In the rows, zero is written as 128.
The rows below come in pairs that one turn or mirror swaps. Which row does each named row swap with?
The rows were stretched afterwards, more along some directions than others.
Z_816: [122 124 114 143 103 154  93 141  94 126 132 134 142 136 125 131 167 124
 114 131 106 122 132 142 159 103 126]
Z_796: [107 141 116 157 119 112 136 120 148 117 135 148 120 130 149 137 138 126
 123 140 122 131 134 119 150 123 119]
Z_637: [110 100 128 162 121 122 147 107 129 131 127 132 153 123 136 158 180 118
 116 142 135 112 135 150 129 152 121]
Z_218: [ 98  74 132 153 120  98 148 124  99 119 123 103 143 114 128 139 157  92
 102 108 117 152 117 140 100 112 116]
Z_181: [134 103 127 125 104 159 139 103 124 121  97  81 135  99 149 137 143 114
 107  95  87 123 112 128  78 109 133]
Z_493: [107 151 114 155 115 120 132 125 140 116 132 145 118 133 154 131 131 121
 131 136 120 133 126 114 143 119 121]
Z_915: [122 121 116 135 108 158  86 139  97 125 132 133 143 134 129 132 164 127
 112 126 105 115 127 146 156 109 119]
Z_523: [120  95 130 160 116 126 142 104 130 128 126 128 147 123 138 156 182 111
 118 145 135 114 138 150 131 149 122]
Z_525: [111 151 142 158 135 137 142 119 135 104 132 142 121 126 150 137 119 113
 148 127 128 106 109 122 140 136 114]
Z_731: [114 135 146 142 141 145 148 117 126 105 129 117 117 116 140 145 112 104
 159 119 121 110  99 122 117 136 112]
Z_904: [ 94  67 130 149 124  99 144 118  98 123 112 103 143 108 133 135 160  92
  98 105 115 146 114 138  92 111 120]
Z_214: [123 137 111 136 103 156 108 132 104 134 136 130 141 138 124 136 157 120
 107 137 103 122 140 133 166 103 134]
Z_928: [143 139 129 129 114 149 143 119 129 121 138 108 123 127 108 124 135  95
 122 139 113 136 133 124 148 111 140]
Z_476: [ 94  74 128 157 123  86 133 136  97 114 129 118 128 122 125 129 159  87
 109 118 123 154 116 135 118 102 115]
Z_797: [131  61 113 113 111 121 124  89 147 130 107  85 145  93 134 155 169 139
 113 105 107 113 134 143  71 140 127]
Z_912: [104 106 125 139 125  80 111 142 121 117 148 135 117 125 117 126 149 104
 126 129 137 147 114 131 144 109 121]
Z_641: [108 145 145 158 133 139 141 124 126 107 128 135 112 122 148 140 122 105
 151 120 124 110  97 124 131 129 112]
Z_141: [120 113 117 145 122 146 156  97 124 145 117 114 150 122 128 178 151 141
 115 134 119 114 141 146 114 155 124]
Z_694: [131 146 102 124 126 167 139 105 141 138 125 109 132 127 113 166 119 150
 134 123 105 105 137 130 121 148 127]
Z_563: [114 120 102 141 106 100 149 104 159 135 134 123 129 122 136 142 145 129
 103 144 122 150 143 116 123 121 133]
Z_746: [ 95  75 132 150 125  77 126 137 103 113 133 124 129 122 126 125 158  87
 110 121 130 153 115 135 123 104 114]
Z_626: [128  75 105 122 105 100 148  89 167 134 116  92 139 102 128 149 168 130
 104 124 117 138 145 127  89 135 137]
Z_718: [117 123 120 129 126  93 113 133 141 117 151 131 116 131 114 128 140 116
 136 136 131 132 128 123 151 118 128]
Z_618: [143 116 131 140 113 122 111 113 157 108 133 134 131 120 151 125 177 107
 128 151 124 113 137 132 152 120 140]
Z_825: [140 129 149 131 137 131 158 111 142 113 135 109 111 118 119 133 120  82
 147 137 126 124 117 118 128 121 140]
Z_686: [110 155 134 155 127 145 131 123 135 104 132 141 111 132 151 137 119 117
 149 130 121 115 113 117 145 125 111]
Z_119: [128 100 101 129 103  97 150  94 171 134 124 107 130 116 132 144 155 131
 100 141 117 146 146 119 109 127 139]
Z_325: [131 105 132 147 112 123 125 105 147 113 132 131 140 124 146 135 182 108
 127 154 133 113 138 136 148 132 131]
Z_43: [120 115 106 141 121 152 148  99 133 150 117 108 154 124 122 175 146 147
 111 124 114 111 141 147 106 159 123]
Z_375: [117  97 122 130 114 152  88 129 102 129 118 119 146 117 133 141 174 129
 108 113 104 104 124 152 129 114 118]
Z_97: [134 126 142 136 134 125 160 108 141 113 135 106 118 122 116 131 128  79
 140 137 123 123 118 123 128 121 146]
Z_803: [132  64 115 117 110 112 142  89 156 128 110  81 137  95 135 156 165 131
 112 110 110 121 137 137  70 140 132]
Z_394: [135 113 134 141 112 127 122 106 161 112 134 135 134 121 156 132 178 116
 125 152 130 110 137 132 155 133 133]
Z_877: [130  96 126 124 112 155 139 100 121 118  98  84 132  99 142 138 139 111
 108 102  91 124 120 125  83 116 129]
Z_465: [122  97 133 163 114 113 140 109 129 123 130 134 147 124 140 148 180 109
 116 148 138 120 133 150 138 140 124]
Z_589: [154 133 131 114 103 176 120 101 148 114 107  98 125 102 158 125 141 124
 128 108  90 108 116 121 107 110 142]
Z_717: [123  82 114 120 115 149  95 110 124 127 113  98 145 101 138 152 171 144
 117 100 103  98 123 145  99 139 115]
Z_3: [130 147 108 115 123 135 121 122 149 130 145 122 113 129 108 146 114 141
 147 136 118 121 134 118 141 129 126]
Z_747: [120 104 115 157 120 134 149 106 124 139 114 125 150 127 140 169 166 125
 111 135 124 112 134 151 113 154 118]
Z_722: [152 132 127 116 101 184 117 106 146 114 108  97 126 102 153 132 139 130
 130 107  85 110 121 117 114 113 137]
Z_260: [129 140 118 136 108 153 106 137 112 129 142 136 134 140 116 128 152 119
 113 142 109 131 138 134 173 103 132]
Z_541: [122  98 129 129 110 151 146 111 113 122 102  87 133 103 141 135 144 102
 103  96  90 130 117 129  82 109 127]
Z_585: [ 92  91 125 146 127  69 122 143 107 120 143 140 124 132 121 124 153  88
 116 132 137 153 117 132 142 107 117]
Z_263: [126  60 115 117 109 123 135  86 148 130 109  80 147  93 131 157 173 133
 107 102 107 111 131 144  70 143 127]
Z_685: [146 144 131 129 120 142 146 122 133 121 142 112 119 132 106 133 127  94
 130 148 117 134 133 121 152 111 144]
Z_695: [140 133 135 131 117 132 153 122 129 122 138 115 124 129 111 131 136  89
 127 139 121 140 128 125 136 110 143]
Z_10: [150 115 135 116  99 171 125 101 142 112 103  91 127  98 152 129 146 125
 122 100  85 115 120 124  97 109 138]
Z_334: [130 131 108 134 124 163 150 100 134 142 119 107 141 126 117 175 130 149
 124 129 109 108 136 138 112 157 124]
Z_899: [122  68 113 123 116 133 100 109 127 125 111 106 146 107 136 154 173 141
 118 102 105 101 123 153  94 140 114]
Z_237: [138 158 105 117 114 157 128 116 145 132 138 115 121 124 111 150 115 149
 145 131 111 111 136 118 135 136 127]
Z_75: [120  84 112 123 117 139  80 124 109 127 115 114 145 107 138 146 175 134
 110 108 106 106 122 150 115 125 121]
Z_69: [121  92 115 132 107 150  81 132 100 125 120 127 150 119 138 138 175 134
 106 110 104 115 126 154 129 120 112]
Z_949: [135 102 122 120 109 163 137 100 122 122 100  85 132  98 146 139 143 112
 108  97  87 124 118 126  84 111 128]
Z_384: [144 142 130 126 109 147 140 121 134 122 141 113 123 133 111 126 137 102
 126 147 116 137 132 124 151 111 143]
Z_294: [152 125 135 127 100 138 110 106 164 106 134 130 125 117 151 122 167 117
 129 146 114 109 138 125 153 112 143]
Z_772: [108 151 118 155 119 128 126 130 136 116 133 148 117 135 156 137 126 122
 131 139 119 126 122 116 148 118 119]
Z_273: [134 155 107 113 122 143 122 123 150 126 144 120 117 129 110 147 113 144
 147 133 111 117 139 114 147 130 129]
Z_414: [138 121 136 143 114 119 119 110 159 108 136 143 127 126 149 120 168 100
 132 152 128 112 134 131 158 119 138]
Z_892: [124  77 116 122 111 139 100 109 123 125 110 101 149 102 139 154 173 142
 115 103 104  96 127 149  99 133 121]
Z_2: [136 136 138 127 133 138 154 114 135 116 141 105 115 122 108 131 122  86
 144 142 119 125 122 116 135 120 141]
Z_959: [140 133 130 132 111 142 145 122 120 123 137 112 129 127 107 126 143  94
 119 139 112 138 136 128 145 108 138]
Z_257: [118 135 106 156 109 100 142 121 154 126 135 144 121 136 143 136 142 120
 113 146 125 146 135 120 140 120 124]
Z_374: [118 130 117 130 124 104 114 138 140 115 156 129 113 130 109 133 128 122
 141 138 129 133 126 121 154 116 120]
Z_944: [116 110  95 135 109  95 147 100 163 143 127 116 134 123 132 147 150 133
 100 141 120 144 150 120 122 129 136]
Z_285: [101 101 131 144 132  79 119 143 117 112 147 131 119 126 113 119 143  93
 122 131 133 150 119 130 144 100 114]
Z_957: [128  98 128 125 109 156 141 106 119 121  97  83 136 100 143 134 146 105
 106  97  92 126 118 127  82 114 134]
Z_849: [119 124 109 127 123  99 105 138 144 119 151 139 115 134 113 131 133 125
 141 138 126 131 129 121 153 119 121]
Z_464: [115  73 111 119 115 142  87 112 118 132 110 108 144 106 138 151 176 136
 114 103 101 102 124 153 101 133 113]
Z_580: [107 113 118 132 128  81 107 139 133 119 150 139 118 130 110 126 139 107
 136 135 133 143 127 128 146 114 119]
Z_348: [113 139 143 151 135 149 133 123 132 107 124 133 118 121 153 139 122 108
 155 119 120 106 104 124 127 133 110]

Swapped with Z_525: Z_394
Swapped with Z_637: Z_796
Swapped with Z_3: Z_797
Swapped with Z_334: Z_119

